One turn moves every row onto another: examples first, then more rows asked:
K895: [ -9.5  -1.3  15.7   1.5   5.8  25.9  -8.0 -20.6 -13.9   9.6  -9.3  13.2
   6.4  -7.4  -8.4   6.8 -23.8  -3.5]
K188: [-12.4  -0.9  15.1  -3.1  -2.7  -4.9   3.7  -6.1 -17.8   4.3 -23.2  -8.6
  10.6   6.1 -11.5   5.2  18.0 -11.6]
K771: [-11.7   3.2  14.9 -10.0 -20.7  17.2 -14.2 -23.5  -1.8   6.3 -18.4   5.3
   9.9   7.3 -10.4  -1.8   4.5  -4.1]
K460: [ -7.9  -2.7  16.6  -1.1   8.3  26.2   2.5 -16.5 -15.6  10.8 -11.2  12.0
   7.0  -3.5 -14.1   7.5 -27.4  -8.1]
K411: [-22.3  -2.8  13.8 -11.8  -2.2  23.2  -2.7  -8.7   7.1  -8.1   1.0  -9.4
   7.5   0.7  -6.4  -5.0 -11.2  -6.9]
K821: [-10.0  -7.7  18.3  -3.0  14.8  11.0  19.1 -35.4 -21.7   4.2 -14.6  -2.8
   5.0   0.7 -17.9   1.6   2.3 -13.8]
K608: [ -7.7  -2.5  16.3   1.7   8.7  27.3  -1.9 -20.7 -15.5   7.2 -10.6  12.6
   5.7  -6.2 -12.1   9.4 -24.8  -5.8]
K785: [ -9.6   1.2  16.4 -16.2 -18.8  15.9   2.9 -13.5  -4.1  11.9 -21.4   2.8
  11.9  14.7 -19.4  -4.3  -2.6 -12.0]
K987: [-13.3 -22.4  17.3   0.3  15.0  11.9  -0.8   7.8   0.6   2.4 -15.4   6.3
   9.2   2.9 -16.1  10.5   5.0  -4.5]
K782: [-11.7  -1.0  15.0   2.2   0.1  -1.1  -2.1 -14.4 -18.7  -4.0 -22.3  -7.3
   8.0   0.9  -9.3  11.0  22.1  -7.9]
K613: [-14.4 -21.7  17.0   0.1  12.8  10.4  -5.0   7.7   2.0   4.3 -14.6   6.8
   9.8   2.6 -13.3   8.7   5.8  -2.9]
K147: [ -9.4  -1.9  16.1  -3.1   4.8  23.6  -0.8 -13.8 -13.8  15.4 -10.5  11.9
   8.2  -2.5 -11.9   3.4 -28.0  -7.9]
K684: [-14.5 -21.6  16.6   1.8  13.0  11.3  -8.6   4.7   2.0   1.8 -14.0   7.3
   9.0   0.4 -11.7  10.0   7.5  -1.0]
K966: [-18.8  -4.8  14.9  -6.7   4.8  29.2   3.7 -15.2   3.2 -18.8  -0.1  -9.3
   4.4  -1.7 -11.4   3.8  -9.7  -7.7]
K877: [-13.4 -22.3  17.2   3.4  15.4  13.2  -6.1   2.6   1.1  -1.6 -14.3   7.4
   8.2  -0.3 -13.3  12.8   7.7  -1.5]
K928: [ -8.3   1.5  16.5  -2.3 -12.7  24.8 -10.9 -33.8  -5.9  -8.1 -18.8   6.4
   5.3   1.9 -13.6   9.6   8.3  -2.9]
K103: [-13.3  -0.1  14.4  -0.9  -3.2  -4.1  -3.2 -10.3 -17.2   1.8 -21.8  -7.5
  10.0   3.0  -8.1   6.5  20.7  -8.5]
K708: [-21.0  -3.1  14.3  -7.7   0.6  26.3  -4.4 -14.8   6.0 -14.7   1.2  -8.8
   5.3  -2.6  -6.2   0.0  -8.4  -5.2]
K638: [ -4.0  -1.4  18.6  -3.3  -5.8  28.2   8.1 -30.3 -10.8 -11.8 -22.0   4.5
   4.7   6.4 -25.1  13.9   3.3 -10.1]
K805: [-12.7 -22.8  17.7   2.5  16.4  13.6  -1.4   4.2  -0.3  -1.1 -15.3   6.7
   8.1   1.2 -15.9  13.1   6.4  -3.3]
K989: [-17.0  -3.7  15.4  -9.8   1.8   0.9   1.9 -27.5 -14.1  21.5 -11.5  -2.4
  10.2   2.8  -6.4 -13.3   1.6 -10.3]
K240: [-10.5  -0.8  15.2  -1.6   3.5  23.2  -7.5 -16.5 -12.7  14.7  -9.4  12.8
   8.0  -4.8  -8.0   3.6 -25.6  -4.9]
K990: [-10.0  -2.0  15.9  -1.8   1.2  -2.3   9.4  -7.8 -20.2  -0.3 -24.2  -8.8
   9.5   5.8 -15.3   9.0  17.5 -13.1]
K873: [-12.5  -5.9  17.1   1.5  12.3  11.2   3.1 -43.3 -19.0   1.1 -11.7  -0.6
   3.8  -5.5  -9.3   2.7   8.1  -6.7]
K359: [-20.2  -4.1  14.5 -13.5   0.2  23.8   6.5  -5.8   5.4  -7.8  -0.6 -10.8
   7.6   3.8 -11.9  -4.3 -14.2 -10.9]
K752: [-18.4  -5.3  15.5 -10.3   4.6  27.5  10.5  -9.8   3.0 -14.5  -1.2 -10.2
   5.5   2.1 -14.6   1.0 -12.9 -11.2]
K341: [ -9.8  -2.2  16.2   1.8   2.7   0.2   5.8 -13.1 -20.7  -5.3 -23.7  -8.1
   7.9   2.8 -14.2  12.6  20.4 -10.7]
K17: [-16.6  -3.3  15.2  -2.9   3.9   5.2  -7.3 -38.2 -14.5  11.5  -9.9  -0.6
   6.9  -4.2  -2.3  -6.5   8.0  -4.6]
K474: [-12.8  -6.4  17.3 -10.1   8.4   4.8  18.4 -26.1 -18.4  17.2 -14.3  -4.2
   8.8   6.2 -15.9  -8.2  -1.8 -15.7]
K91: [ -4.5  -1.4  18.7 -12.0  -9.4  22.9  16.9 -17.9  -9.8   0.9 -23.9   2.4
   8.9  14.1 -28.3   5.2  -3.1 -15.5]

K684 goes to K987
K785 goes to K638
And these:
K821 goes to K17
K147 goes to K608
K341 goes to K103
K359 goes to K966

One turn moves every row onto another: examples first, then more rows asked:
K620: [  0.6   2.0  -3.2   6.5  12.8   5.8   1.0   3.1  -1.9   5.2  -1.2  -5.9
  17.3  23.4   0.4  -0.7   8.2 -12.8]
K549: [  8.8  -0.1  -7.6  12.8   5.9  13.1  -3.1  -6.9 -11.9   1.1  -3.8  16.8
  -4.2   2.4  -7.4  14.2   2.6  -6.2]
K360: [  0.7  -5.0  -3.2  14.3   0.1  12.6 -13.1  -0.5  16.2  -2.5   9.1   7.7
  -0.9   5.0   1.2 -22.0 -10.4   2.3]
K817: [-11.6 -11.2  11.2  11.4  11.7   0.9   3.8 -10.3   1.2  -7.2 -10.1  -1.7
  -2.3  10.4  12.0 -11.1   7.9  -8.9]
K912: [ -7.0   4.7 -25.0   4.0  -2.1   0.7   1.3  -2.4  -4.2  -6.8   6.1   3.5
   5.4   0.5   3.5  -1.3 -14.5  13.9]
K62: [ -5.9  10.0   1.8  -4.3 -14.6   0.5   3.2   1.6  13.5  -0.7   1.7  -0.2
  -9.0  -4.1   9.0   8.7   1.1   8.9]
K422: [  0.4 -10.9  -1.8  22.4  -0.6  -6.9  -1.9  13.8   5.1  -1.0  -3.6   1.4
  15.5   5.6  -2.4  -1.0 -15.7 -12.8]
K109: [ 12.6   1.5  -1.4  -5.3  -5.2   6.0  -5.2  -7.3 -16.8   4.7   0.0 -14.5
  -2.1  -5.1  -8.5  -8.0 -12.8  -1.6]
K319: [-11.8   8.1 -22.3   2.6  -8.2  -2.1   0.6  -2.3  -4.9  -7.5   0.3  -0.6
   1.3  -0.5   5.3  -7.2 -13.4  12.9]
K297: [ -5.3  -2.4  10.5 -16.7   4.9   0.0   7.3  -4.8   6.0   2.3  -8.0  -2.3
  -5.9  -7.2  -0.1   6.3  -1.3   1.4]
K863: [  2.2  -0.3  -2.8  12.3   3.1  12.9 -17.9   1.1  13.9   2.2   9.7   5.7
   0.9   3.5  -0.3 -19.9 -12.7  -4.2]
K68: [-10.2   7.0 -22.7   7.2  -1.0   0.1   0.0  -1.1  -4.5 -11.3   3.5   1.2
   3.6  -1.4   1.8  -3.8 -14.2  13.9]
K273: [ -9.9   4.0 -21.3   3.2  -3.0  -1.3   1.7  -2.6  -5.9  -3.3   8.3   1.4
   0.4  -4.7   0.9  -4.0 -13.5  14.8]
K827: [  4.3  -3.0  -6.3  13.8  -1.9  11.9 -18.4   1.0  12.5   3.4  13.5   4.4
  -0.2   5.2  -0.2 -16.7 -12.1  -4.5]
K770: [ 10.9   0.2  -3.0  -6.1  -7.2   4.2  -6.2  -7.2 -15.2   8.0   1.2 -13.2
   1.3  -5.2 -12.4  -3.7 -10.3  -1.5]
K632: [ -2.4  -9.3   8.1  18.6 -11.0  -3.4   1.9   4.5   5.0 -11.7 -10.6 -10.2
  -2.2   5.0  15.8 -13.6   1.0  -3.6]
K603: [  4.4 -10.9  -4.9  19.7   0.5  -5.7  -2.4  12.5  -0.9  -5.8  -7.7   1.6
  17.5   4.2  -2.4   1.2 -15.9 -13.4]
K536: [ -0.6 -10.3   0.7  20.0  -2.6  -5.1  -7.2  12.7   5.3  -3.2 -14.9   0.6
  12.8   5.4  -3.4  -0.3 -15.3 -14.9]
K48: [  1.4   9.3  -3.5   2.8  12.4   7.8   3.1  -2.5  -0.8   5.7  -1.0  -7.6
  15.4  23.7  -3.1  -2.9   3.9 -11.2]
K926: [  3.1  -6.5  -0.9  20.9  -0.1  -4.5  -2.9  12.5   2.2  -4.5 -11.0   1.5
  17.6   3.2  -5.9   3.7 -16.4 -11.4]
K977: [ 0.5  3.2 -1.2  1.8 13.4  5.5  7.6  0.2  2.1  0.5 -4.5 -7.6 15.7 23.6
 -5.4 -1.7  6.8 -9.3]
K686: [ -3.0   7.9   1.5  -6.9 -13.9   2.6   8.7  -0.1  12.7   0.6  -3.4  -3.2
  -6.9  -0.6   9.6   4.4   1.2  14.1]
K933: [ -9.2  -6.7  13.1   3.6   8.7   6.9  -3.8  -3.3   5.3  -3.4 -17.3   2.0
  -7.3  -1.0  -3.6   3.7  15.3  -2.0]
K642: [  6.6   0.5  -4.8  13.7   7.0  10.5   1.8  -5.7 -14.2   4.5  -2.2  12.2
  -7.0   5.6  -8.0  14.3   6.7  -8.6]
K652: [ -5.0  -0.1  10.4 -12.4  -1.0  -0.8   7.7  -3.5   5.8   6.6 -15.0  -1.7
  -8.1  -7.5  -3.8   6.5  -0.3   0.4]
K464: [ 10.6  -1.1  -2.4  -7.3  -4.8   6.1  -5.4  -6.0 -20.4   8.1   0.0 -10.6
  -1.8  -7.0  -7.6  -1.4  -5.6   1.6]
K484: [  9.4   4.2  -7.0  15.5   3.3  14.0  -0.9  -6.9 -11.7  -0.6  -4.5  13.5
  -8.0   4.7  -6.0  15.8   1.1  -4.2]
K590: [  5.9   6.2  -6.3   8.7   2.6  13.4  -1.7  -5.9  -9.0   1.9  -7.9  14.1
 -11.5   7.3  -5.6  15.2   6.5  -7.3]
K25: [  5.0  -1.1   9.1   6.0 -15.0   0.2   7.7  -0.9  12.0  -1.1   3.4   2.8
  -7.0  -0.5  20.9 -10.9  -7.4  -1.9]
K296: [ -7.5  -4.4   7.7  21.6 -13.1  -6.4   1.1   0.9   3.4  -9.9  -6.7  -9.3
   0.8   7.2  17.4  -8.7   2.6  -4.9]
K75: [ -0.8   6.3  -7.1   4.4  12.0   5.6  -0.1  -1.8  -2.3   3.7   1.9  -7.4
  15.9  22.4  -5.2  -3.7   7.3 -12.8]
K348: [  0.9  -4.7  -6.0  11.4  -1.9  10.5 -17.9   4.6  12.9   3.8  12.6   5.6
   1.9   1.8   4.6 -17.5 -13.1   1.6]
K388: [-15.8  -7.3   6.6  11.2  10.3  -2.0   4.9  -3.7   3.1  -8.0 -14.5  -3.4
  -3.1   9.5   8.9 -12.3   9.2  -9.8]
K979: [ 15.6  -0.9   2.0  -6.5  -9.4   6.0   0.0  -7.0 -14.7   2.3  -1.7 -10.0
  -4.9  -8.0  -9.8  -5.8  -8.4   1.5]
K215: [-13.2  -7.8  12.8   5.3   6.7   2.6  -7.2  -5.4   1.7  -4.0 -14.6  -2.9
  -8.6  -2.0  -3.9   9.5  11.4  -3.7]
K994: [  1.8   0.1   3.7   9.2 -16.5   1.7   7.0  -0.1  13.5  -0.5  -0.7   2.6
 -14.9   2.3  18.9 -11.0  -6.8   0.3]

K273 goes to K464
K926 goes to K863
And these:
K388 goes to K632
K215 goes to K817
K770 goes to K549
K319 goes to K979

One turn moves every row onto another: examples first, then more rows asked:
K746: [  7.5  11.6  -9.8  17.6  14.1 -10.4  -6.6  -4.2  -0.4 -14.5  -3.3   4.9
  -9.6  -7.1   1.1  -5.0  -9.0 -11.8   7.1  -3.8  -2.2  -2.5   7.9  15.4
  -2.4 -13.3 -12.9   0.4]
K409: [  8.8   9.0   9.5  -1.1 -18.3  -2.3 -11.9 -10.4  -2.7 -13.2  -0.2  -4.9
  -9.6   7.4   7.7   6.4   8.4 -15.3   4.1  -4.2 -10.0   2.7 -17.6   4.3
 -20.8  -1.5  -9.9  -6.1]
K959: [ 11.8   6.8 -11.2 -13.1 -21.7   9.5  -2.1   2.5 -13.9 -17.6   5.7  10.4
  10.0   4.3  26.3  -9.9   2.1  -8.4   3.8   4.7   1.7   8.8  11.6  -7.9
 -22.4   0.3 -11.8   0.1]
K618: [  4.9  11.4   9.9  -7.1   3.5  10.5 -13.2 -12.1 -10.3 -11.5  -1.0  -8.4
   2.1   9.3   2.4  -9.8   7.9  -7.5  13.3 -27.3   6.9  -0.4  21.6  -8.6
 -10.5  -7.6 -23.1  -4.6]
K162: [  2.5  30.1 -11.6   6.2  -2.4   2.0  -7.8   3.7 -23.0 -11.5   7.2   8.8
  13.1   2.6   8.5  -7.7  -1.2 -16.7   3.9 -11.5   1.2  13.1   7.5 -18.0
  -9.5   6.9  -1.9  -5.7]
K756: [  2.9 -10.9   5.8  24.2  -5.9  -4.5 -18.8  -6.5 -10.5  -7.1   1.5 -11.9
   2.1  -1.5  13.5 -18.1  10.6  -9.5  -1.5   1.1  11.8  10.1   4.7  12.8
  -6.6 -13.7 -17.9  -3.9]
K22: [ -5.3   4.6  -2.0   8.6  -9.8   3.3 -22.5   1.3  -4.1 -13.5  14.0  -1.8
  -2.0  10.0   3.2 -16.2 -13.7  -9.4  14.7  10.5  -4.5  -0.4  17.8  -1.9
 -27.1   8.4 -26.8 -15.2]
K107: [  4.8  21.0  -5.4   5.0 -15.2  -2.3 -11.9  -1.9 -17.1  -6.5   9.9  -0.9
   5.4  -4.5  12.3 -14.9  -4.3 -26.4  -3.2  -2.6   2.7  19.2  -4.2 -14.6
 -20.1  15.6 -23.4  -9.8]
K471: [  5.5   8.4 -16.5  -4.1 -11.4  -4.7  -3.4  -8.1 -20.7 -12.9   4.8   7.0
   8.2   4.7  10.7 -34.3  -1.0 -19.2  -7.4  -2.3  -4.0   0.7  12.5 -11.1
 -21.5  -7.7 -22.5 -11.5]
K626: [  4.3   7.1   7.6 -10.2  -4.8  12.8 -10.6 -10.7 -10.5  -8.6  -1.3  -6.1
   9.9  13.5   1.5  -4.1   7.1 -15.4  15.1 -15.9   1.7  -6.7  14.9 -19.8
 -15.9  -7.8  -9.8  -6.0]
K286: [ -3.6  10.1   3.4   4.3  -4.9 -12.6  -2.8  15.7 -15.5  -5.7   9.3   1.9
   0.1  11.0  19.8 -12.1 -10.6   6.8  16.8  -0.9  -0.8   2.7   5.5  10.9
 -16.1   9.2  -3.2   2.6]
K850: [  2.1  12.6  -6.1   7.0  11.3 -17.9   1.6   0.0   0.5 -17.2  -9.9   3.4
 -14.0  -3.5   9.2  -7.5  -1.0 -14.1   2.4 -10.1  -1.4  -2.5  17.5  13.0
 -10.5 -16.7 -16.5   0.3]
K907: [ -3.8  17.4  -3.7  12.4   8.9 -14.9 -19.4   6.1 -24.9 -16.5   3.0   1.5
   3.5   2.1  -7.3  -8.4  -6.9  -6.1  16.0   1.8   4.4  11.8   6.4 -12.9
  -9.2  -6.3  -9.5  -6.2]
K573: [ 15.0  11.0 -15.0  10.3 -21.0  -1.2 -22.3   2.7 -19.7  -3.4   5.7  -3.9
   7.6   5.4  17.2  -7.9  -1.6 -14.0  -0.1   6.4  -2.1   2.7   3.0 -14.8
 -12.0  -4.6   2.5   5.4]
K918: [ -6.1   5.3  -7.2  11.4 -22.5  -1.5  -9.3   4.8  -6.1  -8.6  14.2   4.1
   2.2  -5.0  20.7 -24.3 -13.1 -12.9  -9.0   7.3   4.4   9.2  12.8  -6.2
 -19.2  10.1 -21.4  -5.7]
K528: [ 14.2  21.1   9.5   4.0  -3.0  -8.9  -0.1   1.5 -18.3 -11.7   4.5  -5.6
  -9.4  -7.2   7.6 -23.1  -5.6 -16.2  21.8  -5.6   2.0  14.9   7.7  -5.4
 -21.3  14.4 -27.6  -5.6]
K229: [  6.4  11.8  -7.8   0.5   4.4 -14.2   8.9   1.2  -0.5 -15.0 -16.6   4.8
  -7.9   1.6  15.4 -15.0   5.3 -12.1   4.5  -7.4   7.5  -8.8  25.4   2.6
 -16.1  -9.7 -15.5  -1.3]
K885: [ -4.2  16.5 -14.6  11.5 -11.9  -1.2   0.5  12.5 -13.0 -11.5   8.9  11.9
   5.4   3.1  18.4 -16.2 -12.6  -3.5  -3.2  -3.8  -2.1   0.1  20.0  -7.6
  -9.0   3.2  -0.6  -0.4]
K141: [  4.5   8.5 -10.5   6.5   3.7 -17.2   4.9  -1.8   1.5 -15.5 -15.8   1.5
 -14.4  -1.6  13.6 -13.7   2.0 -15.1   4.5  -7.7   1.2  -8.9  20.7   4.9
 -13.2 -14.5 -17.1  -0.9]
K322: [  7.0  18.7   4.6  -5.4  11.4   5.4 -12.6 -12.0  -6.0  -2.5  -5.3  -3.8
   1.4   5.7   2.4 -16.5   1.6 -10.0  13.9 -24.6  10.0   6.0  19.1   5.0
  -8.3  -0.1 -26.6   1.1]
K891: [ -0.8  -8.3  12.6  13.4 -10.8   2.5 -12.0  -2.2  -2.4  -9.1  10.7 -11.4
   3.7  -9.4  10.6 -13.1  -0.8   1.2  12.8  -3.0   5.2   0.8  -3.7  14.3
   2.4  -4.1 -11.3  -2.5]
K512: [ -3.6  13.8   5.4 -13.5 -17.5  -3.2 -19.5 -10.0  10.1 -12.0  -2.4  -4.2
  -5.2   1.8  -1.7  -2.3   0.3  -6.1  12.3  -5.9  -3.0  -2.2  -5.8   0.9
 -14.8   3.3 -24.8 -10.3]
K5: [  5.9  10.3  11.1  -3.0 -18.2  -3.0 -14.0  -7.7   6.8 -14.0  -0.3  -7.8
  -9.2   1.2   6.2   8.2  10.1 -11.2  10.0  -3.1 -11.4   1.4  -9.2   2.9
 -19.3   3.8 -16.5 -10.2]
K211: [ 11.3   7.7  15.5   3.2 -20.1  -3.1  -9.7  -8.9  -4.5 -10.0   3.4  -4.6
  -5.2   3.6   9.2   1.7   8.3 -20.9   4.1   1.1  -5.6   8.0 -17.2   6.9
 -22.0  -0.6  -6.2  -3.2]
K894: [  4.5  -6.8   1.0  26.9  -6.0  -9.1 -17.1  -5.6 -12.9  -7.9   1.2  -7.7
   0.1   3.5  10.0 -21.6   5.2 -12.8  -6.8   5.0  12.7   4.9   9.1  13.8
  -9.0 -15.9 -18.9  -6.6]
K393: [ -2.1 -12.4   8.8  24.7  -5.3  -5.2 -18.4  -6.5  -7.2  -4.3   9.1 -14.6
   3.4  -3.1  13.4 -13.9   3.9  -7.9   5.6  -4.1   5.2   5.1   4.8  15.2
  -2.6 -10.5 -13.4  -4.0]
K558: [  8.3  19.3  -7.5   9.6  -5.2 -12.6  -9.8  -1.0 -13.6  -7.8   4.1   2.7
   6.8  -7.2  16.1 -33.4   8.8 -25.5  -4.1   1.8   1.8  13.4   4.5  -3.8
 -22.9  -2.6   2.5   3.6]
K993: [  2.1   6.4   7.9  -8.5   1.3  16.8  -9.1 -10.3  -8.3 -11.3  -1.5  -6.7
   6.3  12.3   5.3 -10.1   9.3 -13.3  15.1 -22.2   3.1  -3.4  20.3 -12.8
 -14.8 -10.2 -12.5  -1.7]

K756 goes to K409
K512 goes to K322
K5 goes to K618
And these:
K286 goes to K22
K573 goes to K959
K894 goes to K211
K885 goes to K918

